In the data rows, the value 128 means zero.
Each pair is two rows. How far apart are they, by a hidden measure? 0 means very close, and 30 very far. Two or three weighted sums of its numbers give each row a place; it is the straight-line distance between the places.
[124,143,126,125,134,143,118,101,116,152,089,104,137,136,129,134,125,113,113,115,106]
[140,133,089,126,160,093,135,107,158,113,164,144,097,180,063,155,088,120,153,139,093] -> 17
[160,131,069,116,110,155,102,101,140,099,121,103,143,146,134,121,122,099,137,108,109]
[052,016,199,215,178,058,216,235,170,205,107,209,173,129,160,017,214,198,175,223,243] -> 6
[149,173,131,103,117,107,105,140,104,100,156,110,107,147,136,143,109,109,101,117,109]
[167,111,092,135,113,152,100,082,153,100,117,095,135,130,119,121,122,088,147,113,112] -> 4
[152,171,127,099,088,116,102,141,103,113,163,102,093,143,116,164,091,102,102,093,105]
[099,137,155,089,099,134,100,115,078,144,129,103,087,114,104,175,086,102,067,095,100] -> 10
[155,167,142,108,130,129,097,120,117,103,145,097,130,122,145,140,113,098,101,121,131]
[167,148,103,107,112,123,099,130,113,089,141,105,115,140,143,138,111,097,116,106,113] -> 10
[162,124,071,124,124,163,099,090,147,096,116,104,168,137,122,120,120,097,147,105,110]
[127,167,134,096,096,131,104,110,102,120,148,115,117,134,110,158,105,105,097,095,106] -> 10
[088,101,178,144,136,183,149,136,082,179,060,152,140,048,147,152,173,167,088,134,148]
[150,147,142,113,172,226,119,080,098,121,104,105,141,046,151,139,160,136,153,160,134] -> 23
[057,060,173,210,177,095,203,195,165,191,077,207,156,139,160,045,211,193,156,204,202]
[167,113,076,112,131,133,113,121,142,088,136,098,131,148,122,126,115,092,133,111,094] -> 18
[135,169,138,111,108,121,107,129,103,114,154,117,113,139,129,155,108,109,100,111,114]
[089,124,072,095,145,128,154,146,110,161,170,145,150,159,062,163,076,158,155,106,123] -> 15
[148,167,115,093,103,104,121,154,120,104,177,113,094,165,120,150,097,112,104,107,099]
[128,117,158,098,086,133,107,145,114,123,153,099,128,105,113,133,101,119,101,084,133] -> 9
[142,169,142,088,113,102,112,140,098,099,165,109,086,146,136,161,097,103,094,106,103]
[157,154,088,108,121,132,096,119,115,089,139,103,131,145,139,141,119,093,110,112,105] -> 9
[148,143,163,121,140,227,109,066,091,118,073,104,111,015,177,153,172,143,120,139,125]
[125,163,117,093,087,113,115,128,098,125,160,101,130,148,142,135,100,111,129,098,121] -> 18
[161,160,128,097,093,106,109,148,117,100,169,102,115,151,115,132,097,103,111,103,107]
[151,142,174,136,131,226,108,057,093,105,067,126,108,013,156,164,171,151,120,139,120] -> 16
[168,143,091,111,094,135,103,124,143,084,151,101,134,152,121,119,107,101,131,099,104]
[140,125,122,119,113,141,098,097,137,109,129,118,132,115,107,133,111,106,132,111,120] -> 10
[167,130,098,138,129,134,103,079,154,099,101,114,145,134,116,146,120,103,104,092,097]
[157,154,075,145,170,113,128,107,175,115,120,130,128,161,116,140,121,110,145,129,108] -> 6
[154,155,127,075,103,113,115,168,090,106,175,088,114,145,135,132,103,106,102,109,116]
[137,101,126,120,224,196,146,132,113,132,111,125,188,072,109,135,154,117,148,203,166] -> 21
[151,131,119,114,086,139,092,110,127,107,128,110,121,134,107,159,105,104,098,092,099]
[167,147,080,109,103,125,108,127,135,085,153,101,118,157,107,131,101,097,116,110,093] -> 7
[027,013,196,205,183,082,222,200,156,239,093,204,201,124,159,020,204,209,187,216,237]
[172,131,092,102,092,119,110,139,141,095,161,106,126,157,103,125,103,109,124,089,103] -> 27
[142,156,108,115,088,127,115,124,109,120,137,115,126,154,116,144,117,110,118,090,105]
[141,155,143,093,109,141,099,124,099,107,146,098,119,121,141,145,109,107,100,118,131] -> 18
[129,161,138,094,099,107,108,149,089,117,155,111,096,155,112,166,092,105,095,100,099]
[114,101,168,107,116,147,106,143,122,104,108,074,150,094,164,093,136,105,104,135,162] -> 28
[168,135,076,143,174,142,106,083,181,103,099,128,146,134,115,151,122,112,138,133,108]
[131,139,151,101,063,125,104,136,116,106,156,117,110,122,114,133,104,131,097,087,135] -> 13
[143,150,155,119,140,232,110,063,107,112,084,119,126,042,148,146,157,151,139,139,118]
[110,149,149,105,108,135,114,124,100,141,143,123,114,143,112,153,110,119,092,108,108] -> 20
[148,117,172,138,143,213,124,076,098,126,068,127,131,011,155,153,177,154,118,143,139]
[156,123,121,135,120,106,112,106,171,101,111,097,120,147,132,112,130,093,110,127,110] -> 4
[024,024,184,195,156,077,225,206,152,241,110,191,206,130,169,009,198,221,205,189,241]
[053,079,145,219,175,098,214,168,182,214,075,218,173,142,149,058,208,227,195,182,195] -> 7
[063,068,182,203,183,037,213,230,163,180,131,226,106,145,127,083,179,205,165,211,192]
[130,129,096,119,156,136,138,089,145,131,158,154,116,150,057,159,099,131,170,135,098] -> 5
[164,124,076,100,115,120,115,129,149,086,148,096,112,172,128,108,111,087,141,113,097]
[145,148,107,111,105,132,102,109,112,115,136,112,126,126,137,154,110,101,107,094,105] -> 12
[089,068,151,225,208,079,209,183,195,176,109,230,149,148,134,056,204,196,187,220,189]
[048,045,171,218,185,070,223,210,161,228,089,202,188,133,181,038,204,223,193,197,225] -> 15
[145,121,067,113,199,114,144,103,186,122,140,131,095,160,033,176,070,104,145,145,075]
[154,133,125,104,105,121,105,119,136,089,138,090,129,137,145,117,117,091,112,106,105] -> 12
[141,182,134,085,105,101,101,145,075,106,176,106,079,152,129,167,093,098,087,100,106]
[098,123,094,109,119,103,148,150,115,157,169,142,119,166,090,138,093,149,158,110,125] -> 9
[162,144,085,136,135,136,108,089,143,104,112,110,133,141,153,129,128,097,141,113,105]
[143,141,109,113,095,138,104,109,122,118,129,098,122,138,124,138,120,106,108,105,102] -> 10
[137,175,126,102,096,109,110,146,089,117,153,110,099,155,130,157,100,103,100,103,108]
[129,152,129,103,076,143,116,131,117,119,136,104,139,130,127,135,113,113,098,081,113] -> 9
[132,134,161,133,141,214,118,075,089,125,064,139,109,035,158,170,175,155,105,137,120]
[143,156,121,109,089,129,099,116,120,102,161,097,132,134,134,125,102,103,116,091,117] -> 8
[134,135,144,105,082,131,104,111,108,122,145,109,085,132,096,152,097,110,094,091,100]
[130,167,160,130,167,211,123,096,094,127,097,150,123,058,117,170,150,142,108,155,139] -> 15
[108,106,160,081,101,167,109,149,108,113,111,068,154,090,181,079,125,128,114,102,162]
[154,151,063,096,162,140,122,094,145,112,160,140,114,147,068,185,073,123,159,120,086] -> 17
[168,130,114,132,105,138,106,088,159,092,127,102,124,127,134,109,131,088,131,112,108]
[149,165,113,100,102,120,107,122,101,116,148,108,106,151,125,154,103,103,108,095,111] -> 15
[153,194,133,085,107,111,096,141,106,094,174,105,110,146,122,143,093,099,111,114,112]
[156,142,070,120,118,150,098,088,150,093,116,099,152,136,133,122,123,095,128,102,107] -> 9
[140,161,134,102,104,108,116,145,104,106,166,115,099,149,125,152,107,105,093,104,108]
[135,149,119,099,097,137,099,118,100,108,136,107,109,142,133,159,106,103,104,092,100] -> 7
[091,087,147,134,203,207,150,108,120,162,053,133,183,064,133,092,185,128,153,199,164]
[134,154,128,095,105,134,098,124,098,115,134,099,115,130,130,166,094,104,095,095,104] -> 15
[006,007,197,212,183,089,225,200,152,248,078,200,200,116,158,014,213,206,183,220,240]
[105,109,139,121,113,158,106,080,140,158,089,113,136,124,080,134,109,112,116,096,105] -> 13
[142,128,166,135,154,210,133,111,079,137,097,131,137,013,178,151,173,149,118,161,155]
[132,157,118,114,102,145,104,115,113,124,134,121,130,131,135,160,113,113,104,084,109] -> 16
[146,180,130,085,102,106,101,141,090,114,160,098,099,136,133,158,099,098,096,112,112]
[149,175,126,103,123,118,101,133,100,108,157,099,121,146,138,146,102,107,106,115,121] -> 7
[155,133,102,111,114,146,093,105,129,104,124,089,126,127,126,156,106,097,106,096,099]
[149,139,099,130,123,107,114,114,145,099,138,108,117,156,127,122,121,094,123,115,106] -> 6
[159,112,097,119,113,139,093,075,155,102,124,101,126,124,110,135,113,091,132,108,099]
[152,171,120,092,109,098,108,148,090,114,151,110,102,149,123,175,096,112,073,095,100] -> 23
[166,152,086,099,108,121,105,122,118,088,157,108,120,161,139,142,101,095,116,099,105]
[141,161,146,094,115,136,111,127,100,121,139,100,135,130,136,136,112,106,105,118,126] -> 12
[083,065,144,227,215,066,216,202,203,184,088,222,133,140,138,087,199,210,161,204,182]
[085,107,075,084,129,175,152,104,099,155,154,126,170,115,080,162,079,177,172,091,116] -> 12
[117,141,121,122,130,144,126,108,135,140,115,122,140,146,125,129,129,116,117,118,116]
[038,052,152,212,184,098,226,173,179,224,072,188,196,143,188,006,216,215,233,221,211] -> 13
[154,136,091,095,108,138,101,118,117,090,135,089,128,150,119,135,098,087,126,103,094]
[135,147,150,106,095,125,105,132,111,105,163,106,115,126,126,133,105,112,106,102,124] -> 2
[149,134,071,115,138,145,116,112,135,116,112,114,152,147,137,140,115,113,124,115,107]
[158,141,109,102,098,104,110,152,141,094,173,120,100,170,102,142,090,108,118,088,096] -> 19
[115,147,154,100,086,118,119,140,102,141,152,114,121,138,113,139,100,121,108,094,126]
[042,033,199,184,153,066,223,234,153,209,129,187,175,141,143,015,186,208,187,197,228] -> 4
[167,136,087,101,095,133,110,123,152,089,157,083,134,152,120,107,116,093,142,094,103]
[155,138,140,098,090,137,104,126,114,105,155,096,121,132,111,133,098,106,101,093,114] -> 13
[020,016,210,210,176,062,224,230,138,242,105,217,159,134,144,034,205,216,179,227,236]
[141,126,106,135,118,152,110,090,133,126,102,116,150,134,118,121,129,095,114,114,115] -> 3
[143,146,110,113,094,139,100,107,117,108,132,096,122,132,130,140,108,097,105,104,101]
[138,180,105,104,099,112,115,131,103,109,159,111,111,169,130,153,101,110,104,098,104] -> 11
[145,156,084,111,100,149,101,107,126,105,129,108,144,153,128,132,110,100,115,091,109]
[138,129,116,117,180,211,134,101,106,121,100,104,152,063,156,123,162,132,165,170,141] -> 17
[145,178,125,105,114,121,104,142,096,108,152,105,114,148,139,148,100,102,114,117,120]
[137,155,162,095,114,142,102,121,092,119,135,090,134,104,151,126,115,103,095,120,127] -> 5
[009,012,218,208,160,072,220,214,131,238,090,206,177,110,162,047,207,220,164,204,239]
[134,134,135,101,108,115,110,133,107,122,139,101,097,129,129,158,103,092,088,112,105] -> 17
[141,181,150,090,104,119,099,141,087,119,165,100,098,125,146,163,095,099,082,112,113]
[164,146,084,121,149,094,130,136,161,088,166,124,082,182,080,144,095,090,146,144,079] -> 14
[149,176,104,121,150,097,118,113,120,109,156,140,084,167,112,166,099,103,127,141,098]
[146,114,087,096,133,061,149,175,136,110,200,116,079,185,098,122,072,126,168,138,109] -> 13
[091,116,094,087,130,076,166,202,083,168,204,130,111,191,095,135,074,150,157,126,127]
[130,119,096,114,108,164,110,090,126,126,104,107,158,124,108,133,123,101,115,094,104] -> 17
[146,167,099,107,111,142,102,110,112,098,143,106,128,149,137,134,116,105,114,103,106]
[145,172,136,093,114,121,115,156,090,121,159,102,120,125,152,141,108,105,092,108,130] -> 4
[155,171,106,109,119,128,100,124,116,096,136,119,106,152,130,158,104,099,092,109,100]
[081,069,137,202,156,122,192,161,190,167,080,205,179,135,126,067,208,177,167,178,174] -> 9
[140,175,123,092,104,118,105,136,096,110,151,100,119,140,141,149,098,100,108,100,114]
[119,140,136,087,082,141,111,116,110,129,131,082,145,127,130,104,106,118,115,088,126] -> 6
[087,064,143,235,218,063,217,196,219,185,094,207,157,154,158,055,211,196,186,226,200]
[134,140,138,107,081,119,099,124,109,100,154,124,098,129,091,170,093,110,090,090,108] -> 7
[160,154,157,124,145,224,102,063,101,113,095,121,129,016,162,162,164,148,131,146,132]
[139,135,121,113,096,122,098,118,112,111,129,109,121,132,126,142,113,092,094,100,099] -> 15
[154,126,084,134,128,160,107,082,153,113,100,106,155,142,123,121,130,105,132,098,107]
[164,135,086,126,107,147,095,087,146,094,124,106,154,143,145,109,133,104,136,105,107] -> 15
[147,160,087,108,104,109,116,128,122,101,149,122,109,165,104,147,103,106,121,109,091]
[158,152,118,111,099,118,102,126,121,104,148,108,109,139,114,144,099,104,105,103,109] -> 1
[137,149,113,124,101,152,107,104,124,120,130,116,139,149,131,126,123,112,133,105,110]
[120,152,150,091,121,119,110,133,093,130,156,110,089,127,108,169,094,105,088,121,116] -> 6
[158,162,102,110,103,129,105,127,124,103,142,104,126,152,127,134,112,096,124,101,103]
[047,027,179,209,194,057,222,208,185,197,120,205,159,160,147,002,203,191,227,243,224] -> 13
[161,152,091,100,108,127,115,124,124,093,158,101,120,165,129,129,105,104,117,098,092]
[157,140,082,124,115,147,112,097,147,101,119,108,157,152,130,122,119,107,128,109,117] -> 15
[077,019,207,217,204,059,213,242,178,191,090,211,159,117,154,040,219,187,162,239,231]
[130,147,157,098,105,111,110,142,092,120,135,094,109,114,135,130,101,105,086,115,126] -> 1
[164,118,086,128,114,151,085,083,154,096,111,100,153,129,115,124,121,092,141,102,109]
[143,123,166,130,162,211,119,093,088,128,071,122,135,022,163,165,168,143,095,152,144] -> 4
[141,161,162,111,108,118,108,146,090,130,154,123,112,126,108,161,102,114,091,110,123]
[154,131,078,139,127,143,094,082,145,097,118,119,142,142,122,139,121,098,143,122,114] -> 26
[140,123,120,105,085,143,095,104,121,116,113,108,126,113,110,155,100,108,083,077,108]
[135,085,153,114,082,153,095,113,121,123,110,087,126,092,125,113,110,117,105,081,136] -> 6
[139,105,108,134,104,150,093,082,152,117,089,106,136,126,121,128,133,085,117,104,107]
[129,152,149,108,125,093,121,135,109,123,147,124,086,149,108,147,106,101,102,126,112] -> 15
[134,129,164,096,092,127,104,123,105,122,140,099,117,112,126,126,108,109,091,097,117]
[150,175,132,106,106,116,099,124,096,116,158,106,109,140,129,161,108,104,098,110,114] -> 3
[128,166,142,101,104,126,104,129,100,129,144,116,103,140,117,169,098,115,086,095,110]
[143,130,117,144,136,121,112,097,167,104,112,145,137,142,113,150,127,118,104,102,104] -> 8
[148,136,156,109,119,143,100,109,105,105,115,084,139,089,152,124,128,101,096,120,134]
[161,115,072,137,145,173,113,082,176,109,092,109,175,133,136,114,128,108,147,105,109] -> 9
[071,122,139,216,174,106,201,151,189,203,090,225,149,150,136,093,185,223,176,167,166]
[125,159,160,125,145,218,112,078,105,118,087,129,118,053,137,163,153,150,117,137,131] -> 19
[148,170,093,127,142,098,106,108,125,101,155,142,097,164,118,160,107,099,137,134,102]
[134,149,149,120,138,224,113,079,107,115,093,119,124,041,145,157,161,146,128,148,134] -> 4
[053,079,157,228,190,085,204,161,197,193,089,239,163,138,151,065,208,213,187,201,191]
[032,056,200,201,149,089,216,214,154,209,109,196,152,125,166,033,204,221,180,195,223] -> 11
[018,029,206,201,174,067,230,224,145,236,103,196,168,133,148,027,198,203,194,220,234]
[150,150,086,114,118,128,108,123,125,092,144,101,122,155,132,130,110,105,116,118,109] -> 16
[116,110,099,087,131,050,154,182,105,131,213,118,093,174,093,133,072,134,163,119,127]
[130,130,146,103,092,130,100,097,100,133,130,098,104,115,113,150,108,092,091,091,103] -> 12
[132,157,123,096,109,107,121,141,111,121,162,117,100,160,112,150,102,103,096,105,102]
[169,147,074,104,119,117,124,139,134,095,158,109,108,167,116,117,105,098,139,120,096] -> 11
[146,151,133,115,112,109,110,116,128,106,129,107,100,133,131,135,109,099,101,109,109]
[144,149,122,089,102,113,108,135,115,118,148,094,123,145,134,121,102,105,111,093,115] -> 3
[140,174,123,092,098,117,115,135,094,115,161,115,102,153,128,163,095,111,098,104,103]
[156,160,112,109,098,122,107,117,107,101,134,104,118,149,140,151,118,099,103,099,104] -> 2
[146,122,092,134,184,109,131,093,171,108,149,142,099,166,060,161,095,106,134,140,082]
[149,125,158,134,147,233,117,066,101,128,058,120,133,015,150,153,179,148,129,132,128] -> 7
[153,150,125,110,109,121,098,112,111,101,149,107,113,133,129,142,105,093,105,104,104]
[163,154,120,113,134,116,091,111,119,089,136,103,099,121,137,160,106,093,093,120,101] -> 9
[129,170,133,108,100,110,106,133,100,128,145,122,109,158,109,162,096,108,089,101,101]
[187,125,050,164,215,109,121,105,209,090,110,122,122,162,106,140,109,102,159,162,102] -> 21
[141,136,075,093,136,130,125,123,111,102,116,091,127,163,134,130,112,085,117,129,091]
[140,155,118,110,097,135,100,107,113,103,143,104,121,131,138,144,114,094,104,097,109] -> 4
[129,116,154,104,120,119,104,120,105,124,116,096,091,117,120,149,103,088,064,105,107]
[125,125,172,093,079,125,109,166,103,129,161,114,105,103,093,143,086,123,090,090,131] -> 4
[146,150,098,135,126,121,103,099,148,094,132,124,131,138,135,126,121,102,136,126,109]
[040,047,183,212,180,062,222,206,174,203,101,202,167,142,165,015,212,213,205,229,233] -> 12
[041,029,172,199,180,092,219,202,174,201,106,182,212,143,162,000,203,199,216,221,227]
[147,164,100,116,107,113,116,121,122,113,151,123,112,172,112,147,110,114,121,113,098] -> 23
[052,102,168,216,168,085,202,164,158,207,084,239,145,137,140,104,202,224,156,163,173]
[125,147,137,108,096,118,103,118,108,129,144,131,091,152,095,165,094,112,107,089,096] -> 11
[125,148,150,084,077,117,111,141,096,121,162,109,111,130,116,150,083,117,092,076,125]
[152,137,140,110,098,127,098,107,113,099,135,096,098,132,134,148,104,094,103,098,107] -> 11
[144,166,110,123,101,120,110,118,127,104,149,136,118,155,113,164,108,115,117,096,099]
[133,122,164,080,102,111,134,162,101,131,159,088,105,133,113,122,092,118,106,116,127] -> 10
[067,079,146,225,203,123,197,140,204,201,062,226,176,129,124,078,204,207,173,184,179]
[016,029,193,202,157,064,225,222,151,241,107,198,177,134,149,037,200,217,187,200,243] -> 5
[112,155,141,084,071,112,118,156,084,142,166,104,125,143,138,151,093,118,099,083,123]
[055,085,160,214,176,071,216,194,159,209,100,228,121,144,130,081,199,219,182,195,183] -> 10
[132,139,154,112,107,104,120,130,113,142,128,100,097,132,141,136,103,119,087,110,120]
[074,085,159,223,190,077,206,167,177,183,104,240,155,144,135,095,209,212,163,194,186] -> 4
[146,158,156,100,092,115,101,146,097,122,163,116,098,134,116,175,096,113,084,087,117]
[146,154,119,105,094,131,096,113,111,115,135,095,111,141,124,144,104,094,106,100,104] -> 11
[145,131,082,129,177,115,126,101,167,105,146,146,110,163,059,178,092,112,138,134,084]
[137,139,144,110,097,141,095,107,110,116,133,103,097,113,114,152,104,097,099,098,114] -> 3
[036,029,183,187,158,087,218,212,160,214,124,175,199,149,143,006,195,197,201,195,229]
[140,129,144,107,096,121,103,109,125,111,138,100,112,133,106,123,107,088,103,112,096] -> 17
[147,183,159,103,117,118,108,149,092,105,161,100,112,119,157,137,105,114,115,124,138]
[143,130,098,127,114,166,107,070,150,123,106,112,163,118,115,121,122,100,132,105,111] -> 10
[136,162,121,118,135,094,118,137,121,124,137,141,107,157,109,161,112,109,102,116,101]
[163,152,110,119,091,122,098,115,136,081,135,105,125,150,145,132,116,093,123,095,102] -> 9
[156,141,080,115,115,117,110,116,130,086,154,108,106,158,118,132,104,094,133,113,098]
[064,062,133,209,169,070,232,207,184,212,100,201,172,164,176,040,197,226,204,190,207] -> 22
[145,142,071,147,155,152,115,086,157,113,104,131,150,142,108,147,117,110,142,123,112]
[122,163,157,089,106,137,118,149,083,120,139,097,131,122,144,133,108,110,091,117,134] -> 7
[122,126,165,129,150,197,139,111,074,146,075,127,146,029,186,148,181,165,119,137,155]
[116,111,103,093,158,110,137,137,109,126,160,117,117,124,102,155,082,133,133,126,119] -> 4
[138,114,079,106,159,112,152,126,145,132,173,132,107,154,067,150,086,130,174,130,097]
[177,122,085,146,132,156,093,072,183,091,118,123,156,123,116,131,122,100,144,114,125] -> 24
[143,137,135,101,101,119,100,117,110,119,141,098,101,123,131,150,109,094,098,103,100]
[140,181,131,098,101,102,110,142,099,107,175,122,107,153,114,162,097,111,098,096,114] -> 13
[152,144,148,102,091,122,101,114,116,109,149,095,111,123,112,125,101,100,106,098,106]
[144,152,121,117,108,135,101,121,108,108,135,108,113,137,146,145,119,104,106,107,110] -> 6
[148,145,167,131,153,226,109,077,094,111,076,127,115,024,147,171,169,141,115,155,136]
[040,026,172,205,180,069,233,221,170,222,120,202,191,137,161,018,197,215,213,213,231] -> 15
[129,097,113,108,092,176,089,070,116,138,096,097,138,104,084,140,110,088,118,089,102]
[150,164,136,112,109,128,104,119,115,101,156,112,118,132,130,146,113,101,116,110,111] -> 6
[135,156,156,101,080,112,108,157,100,111,174,112,110,123,136,154,103,124,088,084,127]
[125,142,148,086,079,133,101,127,101,120,156,089,116,121,118,146,086,109,097,086,123] -> 7
[158,155,090,104,094,103,118,140,130,092,164,108,098,174,111,136,094,105,125,098,094]
[171,121,067,149,159,132,109,081,183,096,120,120,129,154,100,139,118,096,172,150,099] -> 17
[148,165,115,109,097,099,121,132,118,112,167,129,099,169,095,149,101,118,124,109,099]
[144,172,133,095,101,134,116,134,092,124,152,103,123,133,149,150,108,114,087,094,118] -> 12
[156,136,060,119,156,147,118,102,142,118,095,100,137,156,149,136,125,091,132,128,100]
[153,148,133,122,097,107,111,131,138,100,152,133,117,145,113,164,100,112,081,089,108] -> 13
[136,173,132,086,085,129,103,141,081,122,173,094,112,136,119,154,089,102,103,091,115]
[141,155,163,130,140,227,106,058,098,110,082,122,115,018,166,159,163,152,118,141,118] -> 24
[147,135,065,122,140,151,112,102,148,102,111,119,163,136,131,131,126,108,134,121,115]
[082,099,151,216,186,089,199,162,191,186,101,223,137,150,141,066,193,208,194,198,172] -> 15
[146,133,092,122,113,149,101,097,138,109,116,099,150,136,135,120,122,097,130,102,114]
[140,143,116,101,107,130,100,108,113,113,138,103,116,136,131,150,113,093,109,102,108] -> 8
[134,137,125,097,104,139,100,111,098,117,125,100,105,125,113,167,099,098,091,087,101]
[035,033,184,213,188,069,225,219,168,214,108,208,165,133,167,027,211,209,196,218,229] -> 12
[139,136,118,120,105,131,105,115,127,119,136,093,130,130,143,132,116,103,126,104,120]
[127,159,122,092,093,112,113,137,101,117,171,100,123,152,124,143,095,123,114,099,127] -> 8
[139,162,159,120,146,213,108,069,090,119,089,130,094,024,150,172,150,154,114,140,129]
[124,105,139,107,113,075,128,166,141,114,188,135,085,130,074,166,061,156,137,095,128] -> 14
[054,015,186,215,202,057,228,228,183,213,114,204,181,138,162,016,204,213,193,235,245]
[149,130,086,140,132,153,111,092,165,122,095,111,164,139,133,120,129,116,133,113,118] -> 5
[159,142,082,119,114,164,097,078,137,095,109,091,155,132,134,122,120,099,135,100,108]
[119,137,175,096,095,126,119,130,108,122,140,101,115,115,121,135,104,117,082,093,113] -> 14
